In the rows, zero is written as 128.
Each path below is one point turned by a fixed rotation once a step. After each direction that follows a path, write how fast that rotation turns it, in degrees per step (0 if it stays still).
Each turn is a multiple of 5 degrees from 10 to 175, or 0.
Each row of a path follows its step; steps can be skipped.
path 1
step 0: [123 129 128 128 127 132 133 123 119 126 127 119 120 133 129 129 119 126
 140 124 129 128 128 123 124 125 141 122 129 135 129 140 130 125 128 133
 127 119 139]
step 1: [130 131 113 123 123 125 126 123 131 117 124 135 133 128 128 136 119 134
 135 124 130 138 131 133 136 128 119 125 130 132 126 124 124 134 135 128
 130 130 131]
step 2: [121 128 125 135 131 124 124 135 129 129 130 121 130 122 125 121 117 125
 126 132 139 132 121 129 124 117 129 142 125 131 119 130 123 126 128 124
 128 122 127]
step 3: [117 141 121 134 118 136 138 122 123 126 126 126 129 134 130 129 132 126
 127 124 131 125 129 120 116 127 125 123 133 130 128 126 128 132 135 135
 128 128 119]
step 4: [119 127 126 121 126 133 128 119 135 131 133 135 126 127 133 129 115 117
 129 131 131 130 140 141 136 125 127 128 130 126 128 134 128 124 122 132
 131 126 125]
step 5: [126 136 123 131 124 119 130 129 133 121 123 118 121 131 132 130 129 127
 131 132 122 121 127 131 129 125 129 127 117 121 118 125 121 121 135 126
 134 117 136]
step 6: [133 134 119 137 125 121 123 125 131 131 136 124 134 123 135 125 128 124
 124 138 131 134 131 128 129 129 125 121 134 128 128 126 118 138 129 133
 122 133 119]
step 7: [115 124 138 136 123 126 137 131 121 134 128 127 132 126 128 129 128 117
 130 125 129 132 139 128 128 127 129 130 119 122 124 130 123 115 127 130
 125 136 126]
step 8: [134 141 126 123 119 125 128 122 128 125 126 127 118 126 132 130 130 119
 140 129 116 120 129 129 128 128 129 127 132 133 129 137 130 126 134 124
 121 133 127]
Speeds:
[130 127 129 129 126 129 127 128 129 126 127 129 131 127 128 127 129 125
 127 129 126 125 129 127 128 127 130 133 125 131 125 130 128 128 129 127
 129 127 130] => 130
path 2
step 0: [139 124 140 130 123 135 122 124 118 137 125 125 132 134 133 130 130 122
 123 135 135 132 135 130 129 134 124 129 125 126 125 134 132 131 132 132
 133 125 134]
step 1: [132 129 124 122 125 137 129 133 128 120 128 123 136 124 125 128 131 130
 138 137 121 128 132 132 130 135 125 122 126 129 134 134 128 129 143 131
 132 132 136]
step 2: [124 127 123 127 120 126 137 139 132 133 125 126 134 132 137 120 124 129
 122 133 126 131 125 126 134 138 121 122 136 138 131 126 125 129 128 118
 125 127 125]
step 3: [126 133 126 135 121 118 132 132 134 130 127 124 121 112 136 127 120 126
 130 126 124 138 124 129 130 131 133 132 131 132 124 132 135 130 126 137
 130 130 128]
step 4: [135 119 122 127 120 120 127 131 124 128 132 121 123 126 126 132 129 128
 124 119 138 128 123 132 122 129 124 134 134 119 132 131 138 124 132 125
 134 128 118]
step 5: [136 135 124 115 128 130 139 128 124 127 131 125 125 134 124 122 128 126
 125 117 122 129 125 123 125 119 126 132 126 122 128 129 124 124 128 133
 136 137 132]
step 6: [124 122 125 123 130 125 130 123 116 132 123 134 127 135 134 126 119 134
 131 120 133 130 129 122 126 132 117 130 116 131 127 122 127 135 127 128
 126 128 136]
step 7: [130 124 134 131 135 127 125 133 118 131 134 127 120 131 128 125 123 128
 138 125 123 130 135 127 130 132 143 126 126 133 131 128 127 130 138 130
 116 136 131]
step 8: [130 124 134 134 122 126 128 127 117 121 127 134 127 131 122 123 127 122
 124 140 132 133 132 136 140 128 126 135 132 128 128 125 125 124 134 118
 129 134 128]
Speeds:
[127 131 127 128 128 129 130 129 126 129 128 128 130 129 129 127 128 131
 128 131 128 134 126 127 128 124 127 128 128 129 129 126 126 128 124 127
 129 127 127] => 110
path 3
step 0: [134 131 129 123 124 126 131 124 136 123 131 123 126 133 118 131 131 123
 143 131 129 116 128 137 120 125 128 128 127 117 130 129 126 127 130 127
 127 120 138]
step 1: [131 131 125 131 125 129 122 130 140 125 132 129 122 139 123 120 142 130
 133 129 128 127 128 117 123 128 124 129 127 131 136 121 129 140 131 131
 128 136 130]
step 2: [136 127 129 124 132 125 127 128 134 124 123 117 129 132 130 129 135 130
 128 134 119 130 127 142 123 134 115 130 130 126 132 129 117 134 133 131
 136 126 125]
step 3: [134 126 133 121 123 134 123 126 130 115 130 131 128 124 131 125 136 127
 133 135 122 121 128 125 121 129 132 121 124 127 139 128 122 131 129 135
 115 127 136]
step 4: [138 128 135 130 129 124 126 127 133 128 128 117 129 140 119 122 130 120
 132 135 133 125 134 127 135 130 129 127 127 127 139 137 131 138 132 133
 134 123 128]
step 5: [143 133 127 121 134 125 132 123 131 116 128 129 129 123 118 117 140 133
 128 131 124 131 121 129 130 129 125 128 131 124 126 122 124 134 126 135
 128 130 131]
step 6: [130 130 129 134 131 131 130 123 131 124 131 123 130 133 130 125 130 126
 143 136 129 121 130 126 116 130 125 124 133 118 127 129 118 138 137 124
 128 119 135]
step 7: [133 128 126 123 122 128 132 125 135 127 131 134 124 141 119 132 143 123
 130 128 126 118 123 130 127 135 125 125 126 134 136 125 131 137 128 132
 130 129 135]
step 8: [141 128 130 131 124 122 123 131 141 121 130 119 129 126 128 128 136 137
 133 131 126 130 135 132 123 127 119 131 120 124 130 127 125 141 127 131
 129 126 122]
Speeds:
[127 127 127 128 130 126 126 126 132 130 130 129 128 126 127 127 130 125
 124 129 130 127 127 128 125 127 128 130 127 129 128 129 127 127 131 130
 126 124 126] => 0
path 4
step 0: [137 136 137 123 120 121 139 131 132 126 133 127 130 123 123 125 129 130
 130 130 135 125 133 124 129 141 126 128 141 132 120 134 134 137 127 131
 136 128 126]
step 1: [138 137 130 129 133 120 128 126 130 127 142 124 123 128 124 130 124 135
 127 131 127 136 125 124 118 133 133 121 135 133 123 134 119 126 119 139
 128 123 131]
step 2: [131 130 123 124 121 130 137 132 130 125 124 134 115 133 122 136 135 134
 132 125 129 137 122 127 127 140 134 118 137 126 119 127 124 128 123 133
 122 130 121]
step 3: [125 139 125 120 126 122 135 129 134 134 132 131 126 128 127 133 126 118
 133 133 122 129 131 142 128 132 136 117 129 126 121 120 121 129 126 138
 123 130 138]
step 4: [131 126 130 126 115 129 129 129 131 126 133 128 125 122 123 129 124 113
 132 127 133 131 131 135 117 139 144 125 125 120 133 129 126 134 126 132
 130 131 120]
step 5: [130 127 140 114 122 119 128 123 130 126 124 129 133 122 120 123 129 131
 135 134 129 127 134 133 117 137 132 134 125 132 120 124 126 131 117 135
 129 128 130]
step 6: [131 136 132 122 129 129 124 127 126 132 132 129 135 123 122 131 131 123
 130 125 140 132 134 121 123 139 130 129 142 121 118 134 129 126 120 136
 134 120 126]
step 7: [141 131 131 115 130 133 136 130 136 130 131 134 125 124 123 125 131 137
 132 131 133 140 127 127 125 126 133 124 128 127 128 135 121 119 123 139
 124 119 129]
step 8: [131 130 125 113 124 139 133 134 132 124 131 131 117 123 129 140 135 121
 131 132 123 134 128 126 126 135 128 123 135 128 122 131 134 127 125 136
 131 134 137]
Speeds:
[126 128 127 128 125 126 125 130 129 132 129 127 127 129 124 129 130 131
 126 127 129 131 127 126 130 126 131 130 129 130 128 127 129 127 128 128
 129 125 130] => 70
path 5
step 0: [130 140 121 124 132 129 130 127 124 131 130 134 133 127 133 121 120 127
 138 121 125 112 131 133 131 124 121 122 128 136 137 139 129 127 136 128
 124 133 125]
step 1: [123 131 122 134 138 131 114 123 135 118 134 128 123 125 132 122 135 123
 127 134 122 128 135 138 136 119 132 132 129 123 117 128 130 127 133 124
 129 128 132]
step 2: [136 127 132 127 135 133 134 118 128 123 137 128 131 123 129 124 133 124
 131 123 120 126 128 135 116 142 122 125 129 134 125 125 120 134 133 135
 123 129 118]
step 3: [130 137 126 122 134 137 133 126 130 123 123 127 123 134 128 115 120 133
 136 123 129 121 126 126 133 131 133 133 129 119 120 119 126 125 135 116
 126 124 134]
step 4: [129 129 132 126 120 129 123 130 113 112 131 122 122 121 126 124 133 123
 122 123 116 129 132 128 129 129 129 127 120 133 127 126 133 127 136 128
 138 125 122]
step 5: [135 134 136 127 126 125 131 124 131 121 126 124 117 128 136 115 125 124
 133 125 137 121 125 133 132 132 130 121 129 132 126 125 129 135 114 135
 124 137 133]
step 6: [135 129 130 121 130 127 128 123 130 123 115 136 126 130 123 120 133 125
 120 135 124 122 139 120 130 121 122 128 127 133 122 121 126 112 131 127
 127 127 121]
step 7: [124 119 124 123 132 132 132 130 121 121 133 132 129 127 131 119 123 132
 127 127 136 124 137 134 124 121 135 131 120 138 129 120 125 139 125 141
 134 122 131]
step 8: [130 130 135 124 129 117 130 130 135 128 126 119 137 122 134 122 132 123
 133 127 125 129 132 128 131 125 125 127 131 131 126 116 126 127 115 115
 125 112 126]
Speeds:
[129 129 126 128 128 126 132 128 130 128 124 129 131 131 128 127 124 127
 128 126 126 128 127 129 128 130 127 126 130 130 124 130 130 126 128 127
 129 128 129] => 125
path 6
step 0: [121 134 129 123 139 130 122 128 129 131 130 116 124 131 122 131 132 124
 124 132 133 132 123 127 125 135 129 129 134 128 129 124 128 127 122 124
 121 140 128]
step 1: [132 133 134 129 125 125 126 124 138 125 124 127 133 122 142 125 130 131
 131 137 126 126 121 134 136 131 128 126 127 124 125 119 133 129 132 129
 133 119 129]
step 2: [121 130 121 128 121 129 129 139 125 131 125 128 123 124 128 131 123 126
 131 125 132 132 129 126 119 124 122 130 127 124 125 131 122 131 136 118
 137 138 131]
step 3: [131 126 131 119 137 132 138 118 136 138 129 123 128 131 128 131 126 130
 123 128 127 136 131 121 132 129 132 132 131 128 129 125 130 126 129 122
 122 122 130]
step 4: [131 130 126 123 116 126 120 129 136 124 132 132 134 129 135 129 126 138
 132 125 132 127 133 133 129 129 120 124 121 128 123 132 124 132 120 131
 129 126 135]
step 5: [126 126 130 132 138 130 134 132 126 131 134 120 120 126 130 134 133 123
 131 123 133 124 130 121 122 120 120 128 131 134 130 123 128 133 128 133
 129 138 125]
step 6: [132 128 132 136 132 129 127 119 132 124 133 126 132 125 126 130 119 132
 131 123 127 131 119 121 135 135 130 125 124 118 135 129 131 127 127 129
 127 118 131]
step 7: [123 135 127 124 122 127 121 142 133 127 130 135 125 125 129 128 131 119
 135 123 127 135 128 132 123 121 123 126 130 133 129 136 125 125 123 125
 126 125 120]
step 8: [123 125 133 128 139 130 126 119 127 125 131 124 131 129 124 134 127 125
 127 130 135 126 136 127 125 132 132 133 137 133 131 116 122 126 135 125
 131 123 123]
Speeds:
[126 131 126 127 125 130 130 130 128 130 129 130 126 130 127 128 129 128
 127 127 129 126 126 130 127 131 124 127 127 127 130 130 126 129 130 130
 127 128 127] => 145
